0: <165 162 113 153 142 132 107  77  99 124 106 119 174 135 153 163 136  86  74  69 153 156 117 128 142 113 136 130 163 120 120  86 123 147 155 130 106 105  80 147 131  90 143 200 144 107 117 108 119 140 154 145 146 132 120 152 123  85 146 127 140 184 153 189 133 220 131 130 106  68 124>
1: <176  42 112 165 119 188 172 145 152 115 139 107  45 179  91  32 108 103 173  95 111 115 186 198 177 152  56 120  88 129 183  50 160 103 136 175 142 112 109  77  78 125 124  36 101 230 149 136 163 153 107 189  91 178 104 132 133 152 151 120  72  41  72  79  71 134  95  11 146 186 143>
2: < 61 213 103 149 123 121 122 135 145 111 141 100 149  87 121 136 130 131 141 169 117  99  69  71  64 156 159 132 125 113 100 180 115 134  89  71 153 116  98 161 169 161 143 115 147  83 195 141  92 128 148 140 147 101 122 123 126  87 151 124 170 130 123 122 113 136 136 147 133 125  91>
3: <147  92 142 103 106 127 130 190 151 120 140 158 123 113 110 120 180 173 174 172 130  83  69  55 118 143 133 106 158 163 114 112  87  98 157 111 129 150 152  93 124 162 128 148 181 151 117 122  92 173 137  63 106 114  81 127  59  76  90 173 120 131 105 160 123  83 138 181 117 145 139>
4: < 84  75 112 133 137 171 136 133 155 113  97 152  94 152 108 112 101 138 144 137  85 128 152 127 136 131 120 164 121 138 146 104  79 101 112 151 131 126 148  99 141 135 101  94 139 167 118 112 164 142 113 124 129 139 135 159 154 110 105 151 120 104  90 122  99 129 145 107 125 141 143>
5: <208  97  77 128 103 146 130 141 109 141 117 114  72 183 104 101  93 125 128 128 129 160 191 178 185 112 129  96 181 149 189  99 162 119 151 160 125  46 103  86 113 159  82 139 119 147  86  95 178 152 143 167  80 161 115 138 125 123 173 120  88 141 119 108 100 109 150  67  97 161 114>
6: < 86  94 145 146 163 128 156  90  99 131 159 148 170 171 123  94  96 157 123 132 189 140 136 167 150 126 138 129 106 122 130 134 145 160 114 160 106  73 137 140 134  91 159 126 121 210 156 107 117 146 155 158 100 150 161 123 168 120 157 125 151 185 137 108 106 171 140 121 116  77 132>
7: <131 160 170 101 162  84 150 126  60 146 121 147 116  87 132 154 113 163 126 174 151 211 139 134 116  91  93 129 121 130 146 135 122 124 148 122 117 162 124 143  97 130 166 155 115 122 156 122  90 143 132 122 121 166 148  77  99 108 157 182 144 163 162 195 137 158 112 126 157  89  85>
8: <152 111 149 117 144 149  96  97 137 129  91 209 207 134 138 168 181 148 154 134 174 126  65  86  73  81 138 169 164 175 113  56  50 128 187 191 139 124 158 113 117 110 158 200 177 167  97  82 114 157  94  79 120 123 111 185 140  59 152 216 139 189 140 173 111 127 102 184  41  48 138>
9: <147 113 123 154 101 131 122 142 133 169  53 172  90 105 126 173 150  70 168  90 164 176 137 120 117  92  99 158 162 138  98  69 100 132 149 164 160 173  45 121 106 125 140 107 140 158 127 108 140 115 168 153 137 160 109  72 170 102 116 142  82  65  99 182 109 129 104  76 116 136  50>
10: < 85  98 167 127 131 160 215 118 154 117 121 132 106 155 101  77 140 143 208 154 141 124 143 122 134 154 135 128  52 160 112 118 143 103 139 150 115 178 148  94  99  88  96  82 135 206 188  86 133 138 160 107  96 132 169 130 124 144 132 157 104  79  70  72  97 154  33  62 164 132 154>
11: <122 110 144 171 122 161 105  78 123 105 133 128 146 143 172 128 104 114 154  93 128 111 107 111  77 140 159 136 104 139 104  72  66 143 126 110 166 125  83 131  85  92 113 114 167 160 147 135 160  98 109 156 148 114 125 185 187 108 130 129 176 164 100 136  88 144  79 114  73  98 112>
12: <109  78 146 118 141 131 111 153 147 109 122 146 117 117 126 143 169 129 141 133 122 131 141 157 124 126 101 142 124 108 107  81 107 110 126 134 127 158 182 127 115 127 121  75 157 115 131 132 139 113  83  92 125 118 114 133 124 145  98 102 127  82 146 151 124  96 118 138 131 129 145>
13: < 95  77 125 122 149 178 156 140 170 137 115 156 112 162 120 112 136 152 146 122 133 118 144 139 166 118 122 140 129 156 161 159 120  93 118 133 113 122 156  95 144 139 120 115 116 166 132 113 158 147  99 126 110 135 120 167 134 101 127 170  97 132 105 110 112 134 119 122 136 116 141>
14: <138 115 158 141 173 114 145  74  83 116 175 102 149 156 132  64 106 140 117  99 185 153 167 179 179 119 155  87  98 105 144 146 160 159 142 150  54 105 142 129 124  94 121 122 105 175 146 104 148 123 177  99  96 126 180 117 126 216 147  83 145 166 143 109 126 149 131 115 130 108 153>
15: <127 164 112 167  90 136 125  70 120 104 110 115 152 119 149 143 138  93 154 112 105  78  80  91  73 132 153 122 118 121 115  89 103 136 119 104 159 131 109 143 170 133 119 126 168 114  96 140 121 128 118 152 145  86 104 186 122  76 139 136 171 144 141 126 103 128 116 139  73 109 119>
16: <154 163 137 164 120 136 185  90 125 144  62 189 106 142 131 149 161  54 167 130 121 225 156 209 153  78  70 176 106 150 134  87 102  84 168 139 149 178 129  95  72 117 118  79 123 122 110  82 135 127 134 141 139 151 116 130 127 122 175 136  98  70 102 143  92 148   0   0 138 157  68>
17: <131 136 122 169 112 142 140  93 117 117 117 125 132 160 156 131 111 111 164  80 117  83 102 111  64 124 158 156 105 130 101  80  77 133 143 138 146 140 132 122  89  53 137 116 145 169 147 120 170  98 116 136 148 110 121 179 186 108 129 100 164 124 117 144 111 167  74 110  73 116 122>
18: < 72 114 155 130 131 113  91 170 129 100 127 142 179  44  75 180 145 120 150 119 144 148 105 142 126 115 136 109 134  54  56 147  75 155  89 148  68 169 172 146 130 107 165 112 154 114 191 154  90 122  99  41 183 132 150 103 120 162  73 146 174 168 149 197 149 107 157 200 160  60  85>
19: <230 112 107 134 144 190 117  73 135 120 146 115 120 187 172 109 131  40 102  23 126 115 151 149 218  62 171 130 104 141 164 129 144 174 171 151  78  65 119  51 164  77  23 180 132 123 124  73 212 113 163 176 101  81 157 177 140 197 139 101  43 145 135 103 160 168  88 118  39  70 140>
20: <170 157  97 118 116 102  97 119 103 108 101 162 145 127 124 150 167  80 107 127  85 164 168 160 159  84  95 142 124  78 145  89  87 111 164 127  98 169 106 148 153 146 140 114 127  65  90 120 112 130  93  97 142 155 143 171  91 157 142 131 131 105 158 175 144  73 103 147 122 140 141>
21: <141 186 143 130 145  63 133  68 106  98 111 173 167 137 186 171 167 133 114 150  91 119 119  93  55 119 122 166 114 113  98  71  73 137 158 115 135 181 147 212 114 135 164 144 168  86  64 110 138 130 131 139 169 119  58 186 109  80 158 167 205 145 140 132 137  78  77 120  97 138 166>
22: <187 149 146 142 102 149 168 157 108 110 120 115  85  93 133 109 174 141 164 105 136 107  95  98  90 145 137 120 135 151 100 109 133 130 161 138 184 146 108  81 118 116 130 138 153 159 166 131 112 115 167  87 104  98 126  74 115 114  98 158  98 130 112 143 150 132 111 126  91 112 117>
23: <139 186 142 144 162  71 106  48 101 114 110 153 222 141 182 187 163 124 129 148  93 136 122 104  82 104 125 167 122 114 107  67  79 126 155 123 159 194 149 220 120 123 179 166 154  81  79 113 126 121 108 132 171  99  74 189 106  92 163 148 172 157 160 145 162 116  88 107  74 124 162>
24: < 62 107 159 127 131  91 132 176 141 169 149 125 104  95 121 128 135 175 124 202 122 139 147 143 131 144 108 169 118 145 102 116 132 108 111 149 168 144 139 168 130 157 135  84 100 134 168 137 137 111 129 116 148 151 137  64 130 148  91 137 118  94 123 105 137 159 136 121 193 159 146>
25: <122 103 118 137 141 139 107 106 120 132 119 114 120 129  94 117  98 119 109 102 140 136 141 168 179 116 151 129 131 132 156 137 141 110 122 153  80 107 129 117 162 131  92 148 150 150 104  90 129 146 155 130 115 136 133 138 151 144 114 121 108 118 144 128  94 154 129 101 103 106 141>
26: <104 138 115  98 159 134 180 138 125  95 120 126 158 168  99  91 128 105 148 183  96 108  70 125 112 143 105  79 130 121 158 144 101 131 104  99  86  99 109 119 131 116 139 102 131 114 158 115  90 152  79 103  98 112 154 192  91 106 201 163 163 175 130 141  89 107  94 126 128 163 118>
27: < 15  98 166 154 134 106  99 105  97 108 134 160 232 117 136 170  91 185 110  82 188 100  74 116 139 127 213 151 169  93  52  77  83 148  96 138 128 115 155 177 205 112 137 149 180 188 107  80 117 139 164 134 167 152 117 158 205  87 103 138 201 206 153 168 116 159 180 180  72  36 134>
28: <117 105 107 178  56 150 108 153 146 139  87 124 136 128 110 132 107 134 144  76 143 102 150  82  97 142 168 162 147 152 110  88 116 115 110 147 172 111 119 119 136 123  96 102 184 227  98 126 135 129 171 141 161 130 101 111 155  74  95 108 108  79 103 130  99 131 144  96  80 131 105>
29: <127  91 117 113 145 169  71 158 125 104  84 185 158  97 105 149 126 111 125 101 184 143  92 129 122  96  90 102 176 110 118  83  84 151 152 145  93 123 144 112 111 125 146 126 133 155 138 126 106 130  73  96 118 186 145 118 147  95 113 152 157 153 142 193 123  94 167 189 101  70  74>
30: <130 146 156 107 152  93 162 133  85 136 127 152 123  80 132 148 144 158 140 162 174 198 143 141  99 116  95 137 119 104  69 133 123 134 182 116 114 173 135 124  88 132 164 142 118 102 112 165  88 139 129 109 108 183 148  79 119 123 143 158 158 157 138 158 164 144  90  98 151 127 139>
31: < 85 101 177 111 173 131 117 107 101 136 167 127 148 119 140 111 109 164 129 165 180 135 111 148 150 114 151 132 116 141 131 152 128 176 141 131 115 124 137 139 133  75 125 163 120 184 159 145 140 110 146 111 115 162 172  92 170 152 123 122 147 169 144 122 120 155 117 162 130  96 118>
32: <153 135 149 125 125 123 142 106 119 158 121 154 140 151 144 136 142 168 139 144 111 104 114  89 110 127 184 140 125 168 128 133 124 125 135 155 134 112 109 102 120 126 127 197 175 156  96 124 147 133 163 130 119 102 119 150 128 115 122 140 126 163 118 109 115 136 118 111  49 109 158>
33: <163 199 150 130 129  65 134 119  84 166 132 113 127  82 128 141 146 155  94 162 157 165 148 122 111 112 137 146 143 114  82 145 175 159 128 119 139 148 113 163 114 164 148 159 109  58  83 146 117 125 129 147 140 116 116  67 128 131 132  90 126 138 156 114 152 119 165 159 133 151 135>
34: < 82  71 145 126 150 109 100 122  85 118 152 125 154 113 120 121 112 117  94 128 128 145 167 171 155 117  82 121 110  95 132 134 116 148 108  99  81 181 179 151  95 122 139 113 127 131 118 138 101 152  72 121 138 152 124 194 138 190 152 101 176 137 151 135 124  96 118 160 169 137 151>
35: <181 152 175 106 122  90 103 133 125 156 147 144 138  86 192 144 187 132 136 139 146 140  97  21  40 125 137 129 140 150  95 170  96 144 162 116 165 172 137 136 104 130 139 191 126  82 106 163 134 108 133 142 127  97 126  73 127 129 135 132 142 129 150 121 179 137 108 188 118 144 131>
36: <178 177 137 130 154 118 140  61 159 110  94 124 141 157 156 149 156  98  98 129 138 182 140 161  97 114  94 181 171 128 151  69 114 117 186 171 149 139 125 147 120 108 180 103 104 112 128 140 175  99 111 135 135 121 127 134 134 129 125 165  94 137 154 126 160 143  64 109  93 112 164>
37: <138 167 122 114 134 140 151  97 123 149 125 121  99 125 152 135  98  76 129 146 119 194 136 139 121 108  98 186 104 136 133 126 132 140 137 115 150 120 101 116 136 106 118 116 105 145 142 103 145  85 142 131 124 132 164  88 172 102 136 136  98 118 122 124 146 166  84  91 155 113  86>
38: <151 159 150 101 156 124 135 123  52 116 134 152 136 121 138 116 139 159 141 178 167 142  98 101  98 126 102  75 148 129 116 156 128 169 159 115  84 110 120 132  84 137 159 183 111 119 149 118  86 156 117  81  76 130 192 111  95 125 188 157 194 218 168 132 136 105 128 153 119  69 116>
39: < 82 135 129 138 129 124 125 126 128 139 134 133 114 128 135 171 119 161 101 163 122 155 158 177 141 111 167 169 139 107 111  81 110 102 104 155 201 144 146 181 157 139 138  97 100 119 130 147 166  99 114 121 152 129 117 115 150  99 103 155  92  97 148  73 147 168 151 130 125 119 166>
40: <115 175  89 141 125 154 144  94 164 143 130  93  81 154 100 131 104  97 128 133  66 103 151 116 117 148 157 145 104 124 144 180 142 114  83  87 155 122 120 127 138 156  85 106 101  69 118 150 143 117 140 170 147  76 122 154 137 131 143 105 110  97 118  85 136 155  98  84 137 194 142>
41: < 64   1 141 145 159 148  51 157 160 151 128 156 177 133  97 178 131 157 102  93 130 107 109  87 174 112 161 167 155 113  96 128  80  91  84 123 154 149 167 152 173 158 124 120 153 134  96 114 135 145 135 107 195 133  73 152 145 112  70 134 121  94 110 149 137 103 186 188 119 122 129>
42: <175 181 136 121 135 114 117  87 117 135 117 150 161 162 159 166 139 129  96 117 166 138 112 114 118  52 143 158 155 120 132 158 119 139 164 128 138 109 103 136 148 104 143 195 125  71 131 114 130 118 145 128 112 125 131 119 137  79 144 176 128 190 148 134 150 154 118 147  69  85 116>
43: < 90  99  82 142  96 129 142 139 124 143 129 143 120 112  91 128  79 123 132 103  87 127 182 172 208 107 147 112 103 110 131 151 143  98  69  89  77 132 158 123 171 149  96  90 134 125 104 107 122 176 162 165 159 139  99 143 139 177 118  76 103 114 123 117  84 128 176  71 145 181 117>
44: <159 136 100  92 148 175 148 120 149 128 136 121 130 165 115 127 125 110  94 118 134 143 128 122 148 125 108 170 147 122 170 134 144 133 132 118 108  72 124 111 110 117  89 151 110 126 156  92 133 144 136 112 111 122 136 150 104  85 124 165  73 151 133 146 131 144 117 110 102  77 131>
45: < 84 108 166 138 138 128 160  81 110 117 153 135 186 146 131  95  88 186 115 133 191 128 134 166 162 131 162 154 103 131 143 144 143 144  84 170 114  88 136 134 145  95 124 145 135 208 128 103 140 143 164 127 108 143 169 129 176 130 163 128 160 193 130  97 108 161 141 122 112 103 138>
46: < 65 137 131 139 146 114 119 166 192 140 160 100 135 112 119 155  90 183  92 159  85 100 143 127 161 135 190 169 130 109 119 144 160 102  67 113 175 116 138 167 232 168 124 147 106  89 116 151 146 105 137 122 194  83 103 113 120 111  60 128  93 106 139  90 196 148 180 158 153 142 171>
47: < 44 154  93 127 120  88  76 103 145 134 146 116 176 120 114 156  54 148 113 133  91 104 105 101 130 133 145 150 141 101  98 187 108 128  16  71 153 139 120 188 195 152 141 115 143  99  98 140  98 119 124 172 175 114 110 162 184  86 164  65 177 154 113 102 107 124 162 136 153 165 100>
48: <122 179  55 180 127 167 165  78 149 111  84 111 117 177 100 143 101  52 121  92 107 170 171 178 170 102  82 157 154 119 139  70 110 111 107 111 122  94  89 115 166 120  98  75 110 139 123 102 118 129 135 199 132 165 135 152 168  68 186 100  86 121 110 145  66 154  92  10 112 145  57>

<202 129 103 146  82 126 139 156 150 147 115  74  51 160 152  93 116 119 158 133  95 108 145 106  91 168  74  99 139 176 168 118 175 121 115 127 225 149  90 130  65 180 129  90 106 112 114 162 156 143 130 200  98 112  90  89 103  97 143  89 104  50  95  72 135  84  91  74 159 219 130> 40 5
<183 136 166 140 103 115  72 134 119 125 126 108 121 109 190 129 153  75 141 107 171 140  80  81  29 156  83 122 161 131 123  92 102 181 145 131 166 161 108 134  27 114 175  98 128 134 143 196 120 117  60 158 128 156 120  77 159 113 152  89 206  93  98 169 127  96  84 164 149 169  75> 35 11
<207 175 148  74 137  74 202 158  63 149 145 111  77 157 171 101 146 175 120 230 147 157 139 128  73 147  86 100 184 151 177 155 174 155 225 160 179 114  79 154  87 174 163 159  83  83 103 171 122 113 123 133  78 144 131  31  84 137 140 136 133 170 187 126 182 108 152 133 147 185 126> 33 30
<112 150 137 105 142  99 107 128  97  97 131 134 188 101 136 143 146 141 113 160 146 151  95 108  79 153  83  95 167 114 109 116  85 161 122 101 116 121 124 189 101 129 199 114 130 115 136 152  66 145  72 126 138 160 127 136 125  91 182 159 225 175 158 174 111  98 160 151 161 102  88> 38 29
<169 186 115 121 150  89 139 107 134 110 170  83  99 149 180 130 158 131 120 182  60 126 137 115  52 159 109 131 125 136 189 129 151 132 146 121 164 128 121 168 102 145 148 132  87  68 129 160 198 111 138 137 128 111 136 118  74 125 128 141 152  97 134  76 165 130  80 118 168 187 190> 40 36
<135 162 151 175  96 140 142  93 166 142 116 155  76 113 148 139 162  60 144 119 142 172 157 157 104  93 133 199  61 112  94 103 108 107 157 168 151 160 139  89 129  67  88  92 106 163 187 127 161  70 220 116 149  85 158  78 180 162 106 128  57  85 113 120 157 185  41  76 126 104 103> 37 9
< 75 162 151 162  75 161 165 136 131 139  42 195 112  70  92 196 123  56 178 137 133 158  76  74  54 105  95 154 139 118  60 100  38  99  82  80 151 172 125  98 129  83 129  89 171 131 166  76  79 137 116 120 168 137 128 124 167  41 132 169 131 112  99 208  80 156  68  82 116  76  12> 9 17
<162 117 137 154 151 109 112 122 150 100 119 195 118 139 133 164 140  88 116 124 123 169 165 157 125 112  79 168 142 112 134  40 140 122 184 168 144 152 142 185 100 139 186 122 101 146 105 136 154 112 101 130 143 130 100 114 120 123 109 148 119 107 161 154 144 120  89 146 138 136 161> 36 12
< 65  65 121 118 126 137  77 142 171 147 101 164 184 110 128 184  97 156  80  98 119  98 119 103 199 113 155 166 150 124 101 116 107 111  90 131 134 151 162 157 200 164 106 114 143 138  88 111 136 153 133 115 190 116  75 149 169 103  60 128 113  91 113 107 126 105 206 182 122 102 127> 41 46
< 86 133 125 118 100 149 123  79 115 141  95 165 187 159 141 142 104 131 135 101 106  97 117  81 167 105 177 122 104 111 104 163  98 120 103  81  82 115 117 133 180 119  88 145 158  90  84  61 129 163 149 131 146  90  91 225 119 109 165 118 168 173 122 148 104 102 164 130  62  96 121> 15 32
<111 110 141 121 146  84 128 166 153  93 119 131 123 111 108 132 159 117 140 167 111 133 139 157 144 120 135 151 119 141 112  65  83 112 110 138 135 165 194 124 105 133 110  71 147 145 135 135 131 132 101 103 121 148 109 126 126 134 108 143 129  72 121 135 128 100  95 141 157 134 143> 12 4
<129 148 141 101 111  40 134 129  98 152 132 126 140  76 159 168 123 144 117 153 128 173 114 133 142 113 127 129 133 106  99 170 149 192 131 116 125 151 131 168 114 152 147 154 101  64  75 138 117 120 160 168 150 132  95  78 125 149 129  78 160 153 162 116 169 116 167 154 143 152 130> 33 30
<114  89 164 185  98 142 104 134 120  86 123 124 128 111 109  99 120  89 157  53 142 135 160 197 158 116 158  97  72 110  89 130  92 155  97 142  59 176 155  90 108  85  75  82 165 184 145 111 136 113 161 111 128 132 132 121 154 211  82  72 144 119 134 199  88 141 134 104 112 109  86> 25 12
< 58 119 147  80 170 162  87 139 139  94 116 208 189 109  85 201 149 151 109 153 161 144  86 119 156  75 106 156 168  93 105 119  48 143 111 137  77  88 147 110 183  96 149 141 152 139 163 123  90 120  62  69 187 149 131 194 159  84 141 189 144 186 149 187 145 105 156 201 138  19  96> 29 18
<118 141 113 121 155 139 131 104 136 115 117 132 144 143 135 138 151 115  92 153 129 134 119 133 102 134  99 144 162 117 146  76 127 108 132 155 150 127 144 158 139 119 166 132 124 127 124 129 161 118  94 119 139 117  87 170 109  82 122 154 153 144 137 137 132 112 106 144 117 100 151> 36 12
< 99 197 168 116 104 117 149 116 116 104 143 114 140  67 132 134 131 109 131 125 128 119  86 119  85 128 177 117 102  87  78 208 117 153 119  76  99 103 138 113 133  85 116 141 112  87 187 137  98 113 137  99 117  88 186 136 139 168 133 146 178 177 173 106 175 148 126 188 133  84 111> 2 38
<140 180 161  91 149 100 174 142  86 137 147 130 138 138 152  96 144 198 158 203 138 117 100 116  53 139 137 114 125 152 137 143 136 130 149 127 142 120 110  83  98 115 170 186 116 135 153 134 107 119 131 108  79 121 169 106  96 122 161 169 156 182 128  85 132 150  99 144 116 119 148> 38 32
<167 103  68  75 160 193  86 153 189  99 124 135 111 175 119 139 146  62  67 134 112 151 148 129 157 114  29 135 222 127 213  95 153 103 148 109 152  48  53  86 158 145 127 137  63  34 145 141 111 141  28 131 118 179 147 171 116  53 153 187  84 125 114 134 179  99 156 190 162 105  85> 44 13
<216 140  96 110  85  96  97 178 108 154 127  67  45 134 152 101 161 105 119 135 115 144 155 112 110 145 111  85 183 143 160 134 186 111 173 122 141 126 115 108  66 192 136 150 113  74 103 172 123 119 126 131  94 145 115  51  83 137 118  98 111  97 133 122 167  90 151 153 153 214 125> 33 22
<125 211 152 129 102 122 170 119 132 102 153 102 131  75 125 125 133 117 154 128 141 126  97 105  78  99 164 119  96  90  72 202 113 165 102  72 111 102 121 114 141  86 125 146 107  83 179 174 109 107 127  99 134  96 187 117 171 149 103 151 167 200 152 125 159 175 112 180 137  95 120> 2 31
<149 130 172 118 121  92 186 136 105 155 150 143  80 122 174  96 145 190 124 195 101  99 108  84  95 168 141 110 120 176 125 122 160  53 153 134 177 161 109 169 100 166 167 163 145 121 107 102 133 139 155 135 111 108 105  89  58  99 118 159 135 135 142  87 131 124 148 131 116 143 183> 32 22
<124 165 137 141 142 152 200 111 102 141 123 135 107 139 141 149 115  99 121 142 134 140 138 159 126 119 113 165 118 125 145 121 141 121 139 129 161  30  69 126 126  92 124 116  79 132 146 106 145 101 138 146 155 152 143  94 150  95 130 142  84 124 124 112 153 135  73  83 152  98  80> 37 44
<163 130 146 109 143 105  99 124 131  94 100 137 138 131 160 152 177  77 117 141 155 172 174 158 129 123  87 170 151 121 155  76 108 140 195 165 130 165 131 145  82 144 171 129 103 121 114 142 175 107  87 146 121 165 109 128  98 125 120 167 110  81 137 182 152 118  95 111 150 126 182> 36 20
<232 163 187 121 125  95 154 107  38 143 118 136  75 107 172  86 160 103 130 126 174 197 164 158 153  75 113  92  94 134 138 157 142 184 207 159  65 132 105  89  82  96 110 173  44 129 163 139 136 126 203 122  73 115 179  29 113 212 139 105  79 159 160 128 172 119 103  88 117 106 102> 14 30
<196 126 117 105 112 106 107 135  88 141 149  92  98 135 130  96 126 134 125 124 102 109 129 121 128 155 126  68 145 146 160 179 166 133 146 123 116 123 111 119 104 152 119 145 140  76 108 145 132 149 123 140  81 131 117 112  74 158 149 104 153 143 141 105 145 104 123 164 110 167 154> 33 32
<100 145  80 153 169 156 144 152 189 114 131  98 123 141  85 146 108 149  76 135  88 109 120 136 146 172 151 134 144 112 133 122 137  99  88 107 154  86 100 143 208 149 125 100 137 104 122 118 133 117 133 140 179 119  98 129 124  69 122 146  85 126 125 132 122 127 169  97 115 106 106> 46 44
<122 122 122   1 106  87 105 177 140 150 155  92 109 104  69 110 114 184 136 178 135 112 121 125 167 152 141  83 137 140 129 209 187 116 135 125 123 111 138 109 151 171 124 136 146 128 160 149  97 135 187  94 101 131 151  50 103 159  92  90 104 123 142 114 134  91 201 170 182 172 145> 24 33
<128 197 144 120 106 122 151 122 133 136 134 127 101  91 148 172 164 114 119 195 137 143  47  70  25 124 145 154 135  98  80 160  93 146 129  71 170 117  89 125 183  97 134 175 106  98 196 155  99  85 131 108 142  79 169  78 117  55 113 110 128 154 140 143 170 169  89 158  92  97  63> 2 35
<157 111 148  65 112 127 119 190 141 112 142 161  88  74 100 128 178 120 134 141 125 113 130 125 191 105 108  97 129 120 114 161 129 140 165 136 101 145 145 102  96 131 119  99 108  98 190 168 119 111 118  44 120 119 123  66  76 180  69 156  70  99 125 144 186  76 155 199 166 107 143> 12 22
<122 186  98 183  99  84 146 114 107 105 133  61 111 119 128 123 100  80 138 150 123 175 162 170  61 168  65 120 109 112 123  91 125 151 103 110 146 168 117 170  43 108 186  64  89 121 143 168 126 114 115 183 146 167 119  96 141 113 171  61 160 101 130 149 110 152  84  36 196 187  99> 37 30
< 88 113 139  81 198 162  89 130 146  92  94 197 175 108  70 175 139 132 125 156 145 133  92 152 148  85 123 145 159  75 114 118  57 132 132 152  86 113 168 100 177 116 122 147 159 140 144  84  91 134  56  58 123 147 138 197 145 122 119 192 142 183 158 193 126  94 157 194 110  24  90> 29 18
<150 136 158 116 140 116 101  98 103 108 105 164 136 140 127 156 185  95 119 113  88 177 161 166 153  95  82 125 134  93 136  89  93 118 178 132  75 170 157 149 133 128 139 115 115  85 139 118 105 126  87  97 139 154 106 169  89 151 144 155 132 126 140 135 130 107  99 124 132 131 137> 20 12
<180 181 166 106 113  93 109 131 135 159 143 144 131  95 193 150 165 124 123 144 148 130  97  54  76 125 173 140 154 148 106 150 119 144 170 120 182 167 118 143  96 136 150 200 110  92 101 170 151  96 151 114 130  96 100 104 140 115 116 125 134 112 145 135 174 126 110 183 104 155 140> 35 33
< 72 129 140 113 115 113 126 149 134 129 157 107 142  99 111 148 125 166 160 150 145 103 114  83  70 175 107 133  97 123  97 208 124 137  79 105 164 155 157 156 111 116 154 127 148 127 158 147 102 133 105 110 127 151 146 113 125 111 125 150 181 124 114 139 115 111 126 155 167 170 128> 2 24
< 58  77 141 111 132 127  75 147 145 150 115 150 171 114 131 173 125 191 106  90 151  86 119 105 175 109 161 137 142 127  96  88 118 111 115 120 128 129 179 172 185 160 118 147 157 151  90 121 127 142 120 101 171 140  91 155 177 109  74 133 129 118 120 144 157  99 190 182 145 114 145> 41 12
< 66 115 134 123 185 108 104 118  82 116 145 154 178 107 128 128 113  92 117 139 109 163 159 157 161 118  72 125 125  91 120 134 104 143 121 110  78 152 159 156 105 113 139  98 110  81 125 111  13 108  80 129 141 152 126 179 148 195 159 109 182 148 145 151 123 118 113 146 177 141 132> 34 20
<165 149 156 118  82 130 140 110  52 173 139 121 104  76 150 107  96 141 129 105 196 141  81  91 129 116 220  68 143 145 116 218 188 189 149 136  97  48  64  90 122  91  97 241 116 157 137 135 128 118 227 127  40  99 217  17 180 158 141  89 112 229 156 137 139 182 153 151 106  70  60> 31 38
<214 160  90 127 111 110 117 129 102 187 115 121 108 132 165 134 117 100 105 105 137 148 141 118 150 121 134  91 189 148 136 172 201 147 156 125 141 113  84 113 110 158 115 211 101  79  74 148 116 115 157 133  90 151 126  85 109 146 129  75 104 139 146 119 147 123 157 186 128 149 108> 33 42
<160 153 129 119 162 112  94 122 137 138 100 171 138 159 171 207 191 121 109 144 109 171 155 118 152  80  99 178 153 133 137  75 109  97 170 155 132 182 147 147 164 168 133 153 116  84  64 121 158 121 122 103 154 128  85 162  99 118  96 158  82 104 142 133 184 106 136 144 104 127 136> 20 36
< 93 144  87 131  90 143 116 162 171  83 169  57  96 116  87  89 110 106 124 114  45  65 178 151 155 165 152 101  87  77 134 201 170  93  39  77 109  94 134  92 182 131  68  75 105  87 156 158 160 102 111 131 161  92 120 155 119 188 102  88 140  75  79  64 145 113 161 139 171 187 163> 40 43
<133 106 116 145  97 140 140 139 130 172 125 124 100 147 133  74 105 140 146 114 163 111 126 112 169 116 153 122 116 168 128 178 163 152 124 133 141  96  97  93 128 126 106 132 115 161 119 107 149 122 177 160 103 127 147  82 132 151 111  93  92 127 110  90 113 146 161 102 133 167 108> 25 13
<165 108 152 177 113 138 171  94 135 143 124 122 101 171 153  79 131 114 188 112 139 104 133 130  83 147 183 131  65 162  89  91 139 132 142 187 164 140 110 108  73  94 122 122 149 192 154 121 165 107 187 135  96 110 157  98 156 140 114 129  93  68  86  74 115 172  29  83 103 145 166> 10 17
<155 135 126 119 112  75  83 148  87 134 127 109 118  82 165 140 136 117 102 115 116 159 154 178 115 107 114  78 161 111 114 139 137 147 130 130 117 181 144 176  72 150 134 133 123  67  95 157 119 141 107 138 124 118 115 105 148 190 145  85 169 138 158 164 125  96 148 145 135 171 124> 33 34
<170 147 119 132 128 114 152 134  93 139 159  94 114 142 144  96 133 153 133 169 161 126 113 108  95 137 129 111 124 137 149 149 161 145 169 133 131  94 100 120 113 127 143 169 102 119 125 164 123 118 136 123  83 133 169  92 105 116 170 135 122 219 155 119 144 141 124 149 102 151 133> 38 32
< 31 119 148  83 162 113 116 155 133 114 173 107 142 111 102 117  91 177 110 169 128 127 154 172 119 168 118 131 125  89 102 132 136 145  82 134 148 134 162 162 129 128 166 115  86 160 184 145 120 109  90 108 144 154 169 107 156 145 108 120 170 113 149 101 148 123 142 181 220 133 128> 24 31
<107  72 148 157  97 118  94 132 119 173 149  91 170  83 163  89 112 128 147  68 112  64 105 104 113 155 189  70  59 122  96 178 129 138  89 110 105 198 181 141 101 116  93 129 159  89 108 159 157 149 147 133 167  82 103 145 141 223  86  36 197 111 127 133 123 112 146 205 108 175 171> 34 12
<193  79 132 161 108 117  56 165 112 136 137 170 108  96 140 111 121 132 132  74 136 129 133 137 197  87 170  76 149 179 134 131 165 140 140 146  98 119 124 140 120 159 126 135 133 118  72 145 149 131 160 151 136 125  92 111 114 198  99  62 111 126 136 120 131  77 211 147 113 148 159> 25 43
